rotation ticks, each row followed by its count of ticks:
The counts run from 0 to 821.
 -34  210   50 -142   29  102  -92  -44  -94 -137  363 -149 -220  321  -24   16  225  -21   58    0  206  130  -34  -21  -88   87   74  163   99   81  -33   22  -62  -89   15  -79   87 : 361
 339   19 -240   44 -210  -38 -152    4   23 -250   -9  109 -263 -107  119  -79 -240    7  -48  -34  -45 -133   -4  176  -41  -16  -21  -88 -134 -141  157    4 -104  123   53  108  -28 : 637
 231   43 -270 -100 -363  -52   64 -155   63  -64   88   56   15 -218   -1  -83  116  -25 -122  155  187  -14  -10  -45  -54   99  -48  -29  190  -35   74   33   19 -262   97   72  138 : 411
 -37  115   57  101   81   70   76   96  -79    2  113  121 -309   74  167  160  -38 -121  108 -187  -76   75   31  184  -70 -300   42  156  -77  -40   63   -9 -278  226 -185  -82  -12 : 590
 -19   49 -172 -151  -63   78 -360  -76  -61 -308   35  -95 -161  -88 -166   59    0   40  -10   72  154  -18 -107    9 -129  146  -53  101   76  129    3  126  -43 -236   32  167  210 : 662
 342   24 -250   51 -222  -24 -108   21   16 -226  -11  109 -288 -109  114  -77 -224   -7  -37  -41  -29 -121   21  156  -66  -10  -35  -68 -124 -149  166    0 -145   86   36   98  -36 : 636
 -54   77   48  -21  -20   36  328  -10   78  348   58  -18   88  -84  -62 -110  286  -78   90   14  -41   48  160  -52  -64  -85   52   63  223  -86  -43   22  -51 -154 -148 -311  -34 : 493
 208  -26 -144  -72  -48  -22 -405   29   39 -279  -61  -67 -139   19 -114 -158 -232  179  -45   53  -20 -133  -65   81  -62  200  -22 -124 -188  -50  -20   87   47   55  133  175  -32 : 648
 -23   34 -101   82  -21  -13 -222  -18  -75 -245  136  133 -215  -10  177  244 -160  -24 -103  -63  132  129 -166   74  -26 -152  -31  111 -173  141   36  -10 -149  184  -16  196  208 : 334
-156 -180  -34  193  178  -65  -25   59   90   68 -286  161  242 -324   56   78 -113   81  -91 -111 -162   26 -100   74   16 -127 -108  -76 -168   -8  -99   64   37  175  -81   90  129 : 211
 121   95  -41  -41 -121   24  398  -39   41  134   66   49   85 -158   97 -112  370  -78   35  -14  -33    9   56  152  -52  -25  -33   27  272 -185   81   62   13 -137  -53 -160   42 : 155
 309   83 -252   12 -282   26  -65  -15  -17 -159   50   65 -357 -116   54  -39 -158 -126   42  -32    9 -114   90  131 -114  -53  -19   30   23 -137  216   -8 -215  -43  -49  -24  -24 : 630
  99 -102  -43  -37   25  -75   35   32  178  134 -226  -52  263 -179 -145 -296   39  162  -16   47 -178 -140   54   38  -19  182  -24 -201   -4 -192 -109   97  197  -41   46  -91 -104 : 178
 321  124   16  -25 -139  -80    0   45   37  -30  219   72 -290  298  154 -152  -68   63  -28  -45    3    7   74   79  -16  -52  118  -84 -172 -164   14  -87  -87  270  121  -25 -171 : 41
   2  211   21 -135  -19   98  -31  -56  -99 -132  379 -144 -245  284    6   41  240  -60   57   17  205  135  -31    9  -93   60   69  182  121   72   13   16  -85  -92   -6  -84  101 : 363
 -70  150   76 -118  186   97  -52  -41  -67 -160  275 -258   34  259  -34  -54  336   73   16   21  129  147 -122   33  -69  226   -9  100   85   40  -57   68  117  -68   29  -57  144 : 700
  -3  132   78 -138   11   66  279  -47   28  124  123  -94   96   43  -66 -148  459   21  110   26   16   31   51   84  -64  102    7   45  289 -109  -38  111   67 -199  -23 -182   22 : 147
 350  153  -59    9 -157  -63  131  -23   41 -125  288   32 -107  235  265 -162   94   29 -120  -36   55   78  -31  152    5   80   50  -92  -77 -167   85  -56   43  207  147   10  -41 : 382
 280  -25 -163  -56 -313 -123 -106  -76   77 -194   11  236 -107 -146  118   17  -63   92 -159   78   90  -43  -71  120  -12  -48  -44 -115  -82  -30   12   37    5   58  232  306   84 : 79
 230   87 -144 -214 -330  -11 -146  -74   41  -78  125  -23 -266   18 -168 -123   25    1   33  153  167  -85   92  -69 -111   75   75   -9  164  -26   18   42 -100 -258  124    6  -39 : 62
-149   62  170  -87  150   13  221   38   81  297   53 -102  192   76 -134 -153  338   50   93   17  -36   70  108  -64  -40   35   70    9  150  -65 -154   61   77  -98  -60 -286  -43 : 486
  23  137   43 -119  -31   65  310  -55   39  133  116  -66   91  -11  -33 -133  457  -22   96   20    5    5   53   82  -63   69   -7   43  291 -124    5   93   44 -207  -45 -184   39 : 149
 -83  120   84   95   87   84   74   85  -86   19  105  104 -311   41  123  183   -8 -139  132 -188  -47   62   42  139  -82 -300   53  186  -38   -8   66    6 -282  174 -189 -104   34 : 588
-178  -64   61 -144   56  -56 -154  -93   83  -11  -43  -42  290  -98 -167  -30  207  191  -93  139  137   94 -132  -85  -16  149  -43  -30   70  131 -228  132  192 -154  145  141  187 : 441
 -19   63   84   -8  228    4 -145  -17  -34 -272  190 -102   78  252  100  -28  171  165  -80  -51   41  150 -223  151   -2  219  -46   -5 -135    8 -100   65  168  205  124  121  145 : 690
 -91   80   90  -61   17   26  306    2   79  336   48  -43  123  -26  -88 -108  312  -55  109   19  -15   42  144  -50  -59  -45   69   67  233  -87  -84   42  -18 -153 -132 -329  -24 : 491
 342   99  -34  -67 -115  -71   20  -10   86  -89  206  -65  -33  266   81 -302   80  146  -79   49   25    9   -4   72   -3  222   61 -176  -89 -178  -17  -12  125  143  206  -25 -110 : 389
-262 -130   22  -11  167  -48 -147  -46   96  139 -110  -60  352 -128 -178  -31   52  164 -116   98   62  121  -78 -211   18   80  -15  -14  -26  155 -261   64  145  -89    2  -22  141 : 783
-394  -55  131   29  360   92 -158   70   -2  119 -135 -101  131  -49 -215   66   56   48   90  -49  -67   79   -5  -70  -51  -31  -10  134   -7  101 -190   99   -6  -29 -194 -139   93 : 228
 312   96  -28 -113 -116  -67  -34  -30   89  -64  192 -114   -4  260    0 -336  101  147  -73   84   57  -16   18   24  -23  267   61 -176  -42 -154  -28   -1  151   31  211  -27 -116 : 392
 206   28  -93  -35  -34  -47   73  -38  119   59   66 -185  237   82  -47 -371  110  135 -101   82  -22    2   20  -33  -11  327   26 -161   15 -165  -60   15  229  -53  101 -172  -72 : 737
-343   16  173  -63  297   98 -256  119  -46   54  -39  -50 -160   79 -244  153   -1   44  184  -60  -25   30   46  -27  -99 -120   51  141  -24  139 -164   94 -153   10 -153  -79   40 : 572
 -76  117  123 -115  166   62 -250    7  -59 -195  280 -184 -169  402  -59    4  119  113   16    0  126  122  -85  -30  -63  137   70   92  -62   84 -124   27    7   83   77   -1   74 : 354
-256   -3   12  -95   15    1   56 -129   11   47   48   52  220 -162  -60  133  357   35  -64   90  170  142 -115  -69  -32  -12  -51  111  197  154 -136  123   81 -216   18   74  283 : 450
 220  -36  -85   75  -73  -96  287    2  177  131 -114  109  212 -187  132 -247  113   79  -78  -48 -199  -70   24  179    7   36  -24 -181    2 -280   15   26  120  103   47  -68  -69 : 168
 113   -2 -286   -1 -242  -35  127 -144   90  106    4  -46  186 -324  -45 -135   79  -59 -124  139  120    5   15 -120  -45  136  -32   -5  202  -33   26   17   75 -291  -24 -121  125 : 752
   6   65  220  -83  207  -36  131   27   53  -18  106   -1  183  234   74 -124  379  200   20  -44  -67   94 -103  191   22  110   -8  -77   -7  -98 -163   98  197  169  139   38   33 : 133
 -88 -176  -48   91   93 -145  -95  -37  140   87 -163   29  381 -182  -29  -81  -67  186 -229   74  -15   86 -114 -118   54   89  -28 -129 -155   49 -206   22  194  101   59   77   93 : 775
 -67  177  109 -146  101   93 -212  -17  -87 -176  330 -181 -184  376  -72   14  173   56   46   21  174  141  -56  -41  -82  123   70  141   11   94  -78   24  -29   -3   48  -36   72 : 357
  21  -55   41 -168  -21  -90 -316  -46   71 -206  -20   54   58   42 -143  -41   63  266  -82  108   86  -20 -133   37   -9  141  -26  -97  -60   71 -191  151  151  -34  274  316   92 : 93
-338  -26  180  -44  316   56 -313  125  -17   49  -94  -38  -98   74 -238   93  -54  104  149  -50  -56   17   32  -32  -72 -106   41  105  -86  115 -193  102  -91   54 -105  -44   18 : 569
-121   77  132  -77   95   29  246    8   60  317   45 -102  143   50 -119 -137  333    4  109   26  -19   61  114  -65  -45    5   70   32  196  -72 -142   47   40 -107  -91 -299  -44 : 488
  60  -67 -120   -6   22  -24 -459   69   50 -130 -119  -92 -166    5 -190 -122 -381  129  -18   51  -14 -100   20  -93  -61   81   33  -79 -229   40  -73   -3  -59   49   24   17  -83 : 307
 219  109  -72 -224 -268  -28 -191  -30   46  -40  135  -79 -256  150 -203 -196   17   73   53  158  125  -96  128  -76 -101  132  102  -43   79  -54  -18   38  -49 -197  153  -39 -108 : 58
 255  -15 -153  -15  -70  -46 -337   27   40 -277  -58    5 -169   -5  -48 -155 -244  153  -47   18  -47 -147  -37  119  -40  136  -34 -123 -206  -98   32   39   12  120  135  161  -51 : 645
  25   42   16   51  160   -1 -123  -18  -50 -317  158    7   40  150  190   64  105  146 -125  -84   47  151 -253  182    9   90  -74  -11 -173   26  -44   59  113  251  109  210  199 : 685
  97 -117   11   86  -11 -128   50   82  189  288 -242   87  142 -135  -89 -260 -139  129  -13   -3 -208 -122  157   -3   -4  -32   60 -214 -116 -192 -117    8   53  120    0 -142 -196 : 517
-141  161  127 -101   44   74 -137   17  -84   20  279  -95 -314  301 -108   88   72  -45  124   -6  156  120   53 -108  -99  -88  148  194   38  136  -85  -11 -175  -28  -64 -152    9 : 18
 -15   40 -187 -130  -53   86 -334  -77  -69 -313   44  -94 -155 -100 -150   98   19   33   -7   90  173    0 -107   14 -112  125  -57  115   92  125   23  120  -65 -245   30  172  214 : 663
-105  106   73   73   90   82   41   77  -90    6  108  104 -303   38  113  204    2 -148  132 -171  -32   83   37  138  -80 -296   41  197   -5   10   60   -3 -295  145 -199 -101   50 : 587
 150   26 -154  -78 -101  -11   49  -68  115   81   29 -215  221  -61 -151 -308  135   70  -80  158   51  -26   44 -141  -36  306   18  -93  140 -113  -36   44  183 -241   31 -195  -29 : 743
  -9  109   62  108   89   56   68   94  -60  -10   94  125 -310  101  178  146  -39 -109  117 -199  -88   62   35  185  -76 -282   32  136  -99  -62   65   -8 -248  279 -155  -84   -2 : 591
  79   96  110   95  136   22   14  138  -28  -26   96   79 -282  216  159    3  -68  -10   87 -197 -135    6   51  192  -35 -167   58   21 -201 -134   19  -29 -165  343  -83  -86  -98 : 597
